A single turn carries every row of the set below to another of its rows. Some are shown first; where does it send the rows asked next?
meb: [ -9 -20   0 -23   6  -4 -10   5 -12  21  22   9 -17   6  -1  -3  27 -26
 -10 -23  24 -24  -6  -2  10  -5  -6  15   1 -15 -14  16  -4 -12  17  -7
  27   0]
Zoter: [  5 -19  31 -34  -4   6  -6   4 -21  12  43  23   9  -2 -11   5  21   7
 -15   1   2  14   8  -9  14  19  16 -20   4  19 -16  -9  -5  -7  16  -2
   3  -2]
Guma: [ 12   3  19 -20 -10  31   9  16 -14   3  38  -8 -16  -9 -21  17   3  -8
 -17 -15  10  16 -11  18  -6 -28 -13 -23 -17  -7  10   1 -17  12  -1 -15
 -19   0]
gidud: [-22 -24  30 -13  -6 -15   3  12   5   6  28   1 -31   8  -4   7  24   1
  23   1  12  -7   7  -1  -1  -7  37 -11 -15 -12  -6 -10  -9 -24   8   6
  10   4]
pofoz: [ -2 -13  -6 -25  17 -11  -3   8 -11   7  20  11 -32  14  -8 -11  32 -17
 -13 -14  17  -3   0  11   2  -1  -2  14  -3 -20 -13  11 -10 -10  24   2
  34   0]
kada: [ -2 -20  -3 -23  17   2  -7   2 -10  17  24  12 -22  13   6   4  24 -25
 -17 -18  26  -3   9  15  13   0  -4  20  -6 -21  -7  15   3 -15  23   3
  26   8]
seto: [  8 -25  29 -28  -3   9 -12  -4 -28  25  47  28   9 -16 -11   6  11  11
 -22   6  16  12  12   2  10   5   5 -11  -2   3  -9   3 -10  -9  16  11
   8  -3]
gugep: [-14  -7  -9  -6  22   3   9   4 -11  13  14  -3 -28  11  -1  -1  25 -20
  -1  -5  16  -3 -10  12   2  -1   3  13 -11 -24  -5   4   8 -17  10   4
  33   1]
vaso: [-11 -21  -4 -15   9   3 -14  12 -16  10  27   4 -18  14   8  -3  37  -9
 -10 -13  17 -10  -4   9   8 -12   0   3 -10 -24 -10  14  -1 -18  23   3
  32  -9]
givof: [  7 -14  30 -25  -4  12  -8  -4 -20  14  51  29   8  -3 -14  -2  22   1
 -17   3   4  24   4  -1   3  14  10 -19  -4  16 -16  -7  -9  -2   4  -8
   1  -6]
Dof: [ 13  -8  15 -27  16  32   0   2  -5  16  21   9 -19  -3  16  23 -13 -13
  -4  18  15 -14 -13  -3  -2  -8  -4 -25 -24   8  18   7  -8   2  20   8
   4   4]
rozen: [ 13   9  22 -29   1  21  19   7  -1   6  30  -7 -23 -10 -25  16  -1  -5
 -23 -12  21  16  -3  22 -13 -17  -8 -12   0  -3  13   0 -28  17   4  -8
 -19  13]
mitut: [ 18  -9   5 -26  18  27  -1 -15 -13  25  27  12  -4 -11  10  30  -9 -17
 -14  14  28 -12   4  14  -9  -9   3  -6 -13   4  21  11 -15   6  10  14
   4  13]
kevob: [ 18  -2  19 -19   0  26  15  17  -8  -2  28  -5 -18  -4 -27  18  -8 -16
 -17 -19  30  13  -1  28 -10 -15  -6  -8  -7  -7  19  -2 -19  18  -3  -8
 -13   8]
fal: [ 12  -1  24 -15   1  23  14   1   3   9  39  -4 -11 -11 -37  21  -5 -18
 -15 -22  16  19   1  20  -8 -20   2 -10  -6   0   8 -10 -16  16  -7 -16
 -19   9]
vovu: [  8 -33  40  -1   3  -9  -3  -4  15   3  29 -14  -5  14 -18 -10   6  -2
  -6  18 -11   6   1   6  12 -12  14 -26 -23 -15   0  -1  -4   1 -19  -3
   4   3]
Kogag: [ -7 -18  20 -23   2 -28  10   4   0  -6  17  -8 -19   8 -22   7  31   7
  16   0   4 -11  14   2  -7  -3  42 -12   5   2  -6 -13 -23  -7   7   7
  14  11]
bol: [-16 -23  25 -19 -11 -18   2  17  -5  -5  24 -14 -13  11  -8  11  40  10
  16  -7   1 -11  11   1   3  -9  36 -20  -2  -6  -6  -8  -9 -17   6   0
   7   4]
Dezu: [ 17 -25  24  -7   9 -11  -1 -13  11  -1  31  -8   9  19 -29  -6  17 -20
  -7   6 -14   9   8   9   6  -1  21 -19 -14   3  -5  -5  -2  12 -25 -13
   3   9]
Bavu: [ -8 -25   0 -19  16   1  -7  14 -17   6  18  10 -25  12   2   2  26 -19
  -8 -26  29  -5   4   9  10  -1   2  17  -3 -20 -11  14   1  -2  25  -5
  30  -5]
Merup: [  4 -23  29 -34  -2   5  -8   8 -23  17  43  22   8  -6 -12   4  19  10
 -22  -5  11  12  13  -4  20  13   4  -8   8   5 -16  -2  -5  -9  24   4
   9  -2]
Famaf: [-16 -24  26 -24 -10 -24   4   4  -1  10  20  -8  -6   8 -10  10  33  -9
  17 -12  10 -25   7  -9   0   0  37  -9   7   4 -12  -6 -16 -12  -3  -6
   7  11]
Moma: [  9 -23  33 -12  -5 -10  -3 -14   8  10  31 -13  12  11 -20 -11  18 -18
 -16   4  -5  -4  -6   3   2  -5  11 -19  -8  -1  -6   4 -14  14 -34 -21
  -5   7]
sak: [ 16 -14  27 -10  12  -8   1 -13  14  -2  27 -14   4  15 -28 -16  17  -2
 -22  12 -10  10   1  13  -3  -7  11 -22  -5  -2   0   0 -18  20 -21 -11
   1   6]
nizi: [ 14 -22  29  -9  -2  -1  -4  -2  -1  -6  31 -20  10  16 -14  -7  23  -1
 -13  12 -17   8  -3  11   3 -13  12 -36 -17  -4   1   2  -7  11 -24 -13
  -5   1]
ditup: [  7 -16  22   1  13  -3  15  -8   9   1  16 -31   2   8 -23  -4   8  -5
 -11  17 -10   7  -3  16   6  -7  12 -17 -11 -15   8  -4   1   7 -29  -3
   2  10]
Fudi: [ 12  -6  29 -21  -6  23  13  12 -13   3  29  -3 -17 -15 -23  26  -7 -10
 -11 -17  25  18   0  22  -9 -19   2 -10  -9  -5  13   0 -21  24  -5 -17
 -22   6]
gov: [  6   5  16 -14   6  26  30  12  -3   6  18 -23 -21  -9 -23  20 -10 -12
 -14  -6  10  12 -11  20   1 -12 -10  -9  -9 -11  17  -5  -4   8  -5  -6
 -13  14]
rufum: [-12 -13   6 -13  15  14  -7   8   0  15  28  17 -35  16  12  -5  18 -23
  -6  -7  19  -3 -11   3   5  -4  -3   3 -20 -18  -9   9   2 -16  23  -3
  28  -8]
susup: [ -7 -24  22 -17  -2 -20   9  16  -2 -11  16 -10 -15  17 -17  10  28  -4
  18  -9  16  -7  15  10  -6   4  46  -8   2  -1   3 -14 -13  -6  -4   4
  11   8]
vevif: [ -2 -22  -5 -15  18  -2  -5  14 -12   1  19   8 -23  23  -2  -6  29 -23
 -10 -19  28  -6   3  15   5   4   6  14  -3 -20  -4   9  -2  -6  15   4
  36  -2]
Zufot: [-20 -15  15  -5   5 -17  20   4   0   2  13 -21 -22   4 -16  10  24   0
  20   3   5  -6   4   7  -1  -4  37  -4  -3 -15   0 -14  -2 -17  -7   7
  16  11]
pir: [ -8 -26  17 -26  -2 -24   6   9  -3  -1  20  -3 -18  11 -11  19  30 -11
  19 -10   7 -10  19   3   7   7  39  -3   1   2  -8 -10  -5 -19   9   4
  11  18]
Zafi: [-12 -30  25 -19  -1 -20   3   9  -5  -7  13  -6 -11  13  -4  16  31  -1
  22  -5  11 -11  15  -2  -2   4  47  -8   0   4  -6  -6 -10  -1   1  -2
  10   6]
Gide: [  6 -14  30 -26  -8  14  -6  -4 -26  23  55  33   3 -17 -16   6  13   7
 -16   2  16  23   8   4  -1   2  10 -12  -3   8 -10  -5 -17  -6   9   0
   0  -3]
mudus: [ 16 -15   5 -34   7  17  -4 -11 -22  28  20  13  -6 -15   9  19  -4 -22
  -8  10  24 -31 -10   1  -5 -11  -7  -7 -11   3  12  19 -18   4   6   7
   7  11]
kizal: [ 22 -15  -3 -28  19  21  -1   1 -22   9  13  12 -11   0  11  23  -3 -18
  -6  13  34 -18   1  17 -11  -2   6  -6 -14   1  25  13 -14   6  13  20
  14   8]
Duf: [ 21  -7  -2 -38  19  13  -1  -8 -19  15  16  13 -18  -4  13  15   3 -11
 -13  24  20 -14  -4  14 -13  -2  -2  -7 -13   2  19  17 -22   5  16  17
  13  12]
silin: [ 20 -21   2 -27  19  23  -8  -6 -26  15  15  14  -9  -9  14  25  -7 -15
  -9  16  27 -14  -1  11  -5  -9  -1  -6 -18  -1  18  20 -12  17  11   9
  13   4]
kuzag: [ 13 -29  32  -5   6  -4  -2  -6   4  -6  26 -12   8  18 -20 -11  18 -13
 -12   4  -3  16   3  14   1  -4  18 -18 -13  -5  -2   3  -8  23 -30 -21
  -2  -1]
sosaf: [  9   1  -7 -21  23  25  14  -3 -17  17   6  -3 -21  -6  11  23  -4 -18
  -2  20  15 -13 -15  11  -5  -3  -1  -8 -18  -3  19   6  -1   0   8  12
  13  11]
Buvez: [ 21 -24  28  -4   9  -4   1  -5   5 -10  24 -14   9  21 -25 -10  10 -13
 -14   8   1   9   4  21  -3  -2  18 -21 -13  -4  10   0 -10  21 -32  -8
   0   5]
bofu: [ 12  -9  -3 -26   9  26  -8   1 -28  16  26  11 -12 -11  17  26   5  -6
  -3  14  20 -18  -9   9 -10 -21  -2 -19 -21  -1  18  14 -15  -2  18  13
  10   1]
tave: [ 10  -9  39 -17  -4  24  13  18   8   4  31 -11 -22  -6 -26  15 -15  -6
 -15 -11   8  13  -5   9  10 -21 -13 -22 -15  -9   8  -5 -10  10   5 -10
 -18   5]
vef: [  9  -1  28 -27 -16  17  11   5  -8  18  34  -5 -11 -17 -26  17  -2 -18
 -15 -19  19   1 -11  11  -5 -20 -10 -10  -4  -2   6   4 -24  12 -12 -19
 -23  12]

Guma goes to bol
fal goes to pir
And these:
vevif goes to kevob
Gide goes to Zoter
Zufot goes to sosaf
kuzag goes to Bavu
gidud goes to Dof
Duf goes to sak
Famaf goes to mudus

A single turn carries every row of the set below to another of its rows. Some are shown first; where does it send the rows asked next?
Binaz: [  8   8 -16  16   7  -1  21 -22  -9  -1  -3 -25]
Bapu: [ -4  24 -14  25  -7  14   0   0  22  -4  13  -8]
feko: [-12   5   7  11  16   1  11 -22 -10  -5 -12  18]
zitan: [-18   1  14   6   9 -26  -7 -15   0  15  -2  -2]
pev: [  7  20  -2  31   1   3   3 -25   2 -25   3   4]
kigiz: [-18  15   1   6   8   3   3 -22  -6 -23 -19  13]
Pade: [ -2  16 -21  13   0   0   9 -22   4 -13  -6 -32]
bebe: [ 17  35  -5  23  13 -14   2 -18   0  10 -11   3]
Dek: [  6   5  13  -5 -15 -25  10  -1   1   5  13  11]
Voko: [  7  12   3 -21 -15  -5  18  -2  -9 -15   3  -8]
Mori: [ 19  30   2  12   4   1  -8   1 -21   1 -22   1]
belas: [  9  18 -12  -2   9 -17  -3 -14 -16  -1  24 -14]
Non: [  9  11   8   0 -10   6   9  -9 -10 -15  -3  25]
nen: [ -1  31   3  -2 -25  -7   7 -27  10   4  10 -11]
tuza: [-25  12  -7   6   6   6 -12  -3  18  13  -8 -12]
Vut: [  5  29   0  -2 -19   5   8 -23  17  10  11  -7]
benav: [  2  19  19  14  -4  12   2   8   7  -3 -27  -2]
mosog: [  8  27  -9   0   4  -9   3  -1 -15   0 -16 -34]
vuzav: [ 16  37 -10  18  20 -18  10 -11  -2   7  -8  -5]
zuf: [ -9  28   1  27  -4 -15   0 -27  15  -1  13  -5]
Poro: [-14  24  -4   6   2 -20 -24 -11   3 -17 -12  10]
tute: [  4  15  -3   9 -19   9   1  19   5  -2  17   8]
Manag: [  9  12   5 -16  -6 -12  28  -3  -9   0 -10  -5]
Vud: [ -3  11   4  33   0 -17   3 -17   9  -2  24   2]
netek: [  4  24  18  -1  -1 -24 -17   1   1  16  -2 -13]
zin: [-21  -6  -6  13  15   5  -7   3  11   9   0  -4]
Feb: [-21   3  -8  -5  11  -5  11 -13  -5  11 -17 -19]
poza: [ -9   7   3  11   5  16  20  -4  -7  17  12 -18]
Gadol: [-18  -5   2  -6 -13  10   5  -2  -4 -16   3 -13]
Gufep: [-1  2  1 17 19 -3 -8 22 -7 -3 -9  3]
limir: [  7  16  12  -1   6 -24 -24   1  -3   7  14  -5]
dolek: [ -2  24   4  11 -23   9   6  17  13  13   2   2]
Vesub: [ -9   3   6  18  13 -15 -13  17 -12  -3  -7   1]
rav: [-16  -6   6  -4 -18  12  -1 -11  -7 -15  -5  -5]
Dis: [  5  36  -1  10  -2  11 -21  14   0   5  -4 -17]
sab: [  5   6   3  14  -2  13  24  -4   2  17  12 -19]
ked: [ 16  29  -4   8  -2   8 -15  -3 -22 -17 -10  -4]
luz: [ -2  19  -5  13  -1 -23 -18 -17  13 -18 -14   8]
Valo: [  7  16 -18  -6  -4 -20   0 -14 -17   1  20  -5]
baduf: [ -7  17  13  12 -13  10   8   4  12  -2 -29   3]

pev goes to Bapu
tuza goes to netek
zuf goes to dolek
And these:
vuzav goes to poza
belas goes to Gadol

A single turn carries every row of the set below to another of its rows. Some are shown first; where does it send the rows asked next?
burif: [  2  16  33   7  13  -9  -7 -26 -17   3  12  18  13 -15 -10  22  29  -2
   6  18   6  -5   5 -32 -38   9 -10   0 -12  -5]
lalav: [ 27  -4  20  15 -14  -5   5 -36  10  -3  10  10  -4 -21  -4  -8  29   6
  -7  22 -10   2 -23  -1 -18  32 -14  -6  35 -26]
fod: [-20   4  33  29  11 -12  -1 -23 -15  -4  12  -4  -5  -4 -21 -11 -10   2
 -26  28   5  16 -23  10   4  15 -33   1  16 -45]
Nivis: [ -9   9  32  42  10 -21   9 -13   3   5 -13  -3   8  -2 -27 -11   7   8
 -40  21  -8  12 -13   1  -3  23 -34   2  19 -16]
Rov: [-10 -11  40  27   3   7   5 -28 -23  20  19   5  -9 -15 -37  -9  -1  -7
 -21  19  14   4 -13   2  -4  22 -25 -11  11 -20]
Bek: [  0  26  30  25  11 -20  -2 -25 -19 -17  17   0  -3 -15 -11  42   5  18
  -4  42   4  -6 -18 -14 -15  24 -44  28  12  -3]
seva: [ 16  24  28  19  11 -21  11 -28   1  10  23 -11  10 -15 -27  14  -7  -2
 -19  12  43  13 -29 -21 -20  26  -9 -11  27 -33]
Fovi: [ -7   7  34   3   7 -33  -8 -30   2  -7  29  16   9 -14 -28  22  18  38
  15  29   3   1  -2  -4 -18  13 -24   9  -2 -20]
napok: [ 44  -7  31   5   1   2   3 -33  -1  18  26  -5   6 -15   3   4  18 -11
 -15  31   5   8 -24   0  -9  25 -20  12  21 -31]
Suvom: [ -5  27  50   7  21  -3 -17 -22 -24   1  15  -6   3 -10  -7  30  18  -3
  -3  28  15   3  -6 -26 -34   4 -43  26   6 -19]
tev: [ 24  -2  32  11   2 -24  -3 -20   4  21  -4  -3  15 -12 -11   0  36   9
 -16  17 -25  15  -7  -4  -8  25 -28  -9  38 -20]
kog: [-12  25  54   5   5  -8  -8 -30   8 -10  11  15  17 -14 -12   9  19  16
   1  32  20 -12 -20 -17 -24   7 -25  21  -6  -9]
rus: [  9  16  35  19   0 -43   1 -19  -2  12  -7 -17  13   4 -15  18   9  -5
 -30  -5   9  31 -11 -13 -14  22 -20  12  37 -26]
buden: [ 11  14  16  12  -8 -43   7 -15 -18  20  17  -8   1 -10 -19  29  -5 -14
 -19  15  15  20 -19 -17 -31  23 -13  -3  37 -31]
tob: [ -2   8  19  26  -1 -15  -9 -33 -27 -19  25  12  10  -2  -7  31  30   3
   9  12  11  11  17 -17 -24  24 -20  21  10 -18]

buden goes to lalav
seva goes to napok
And these:
tev goes to Nivis
kog goes to Suvom
Fovi goes to Bek

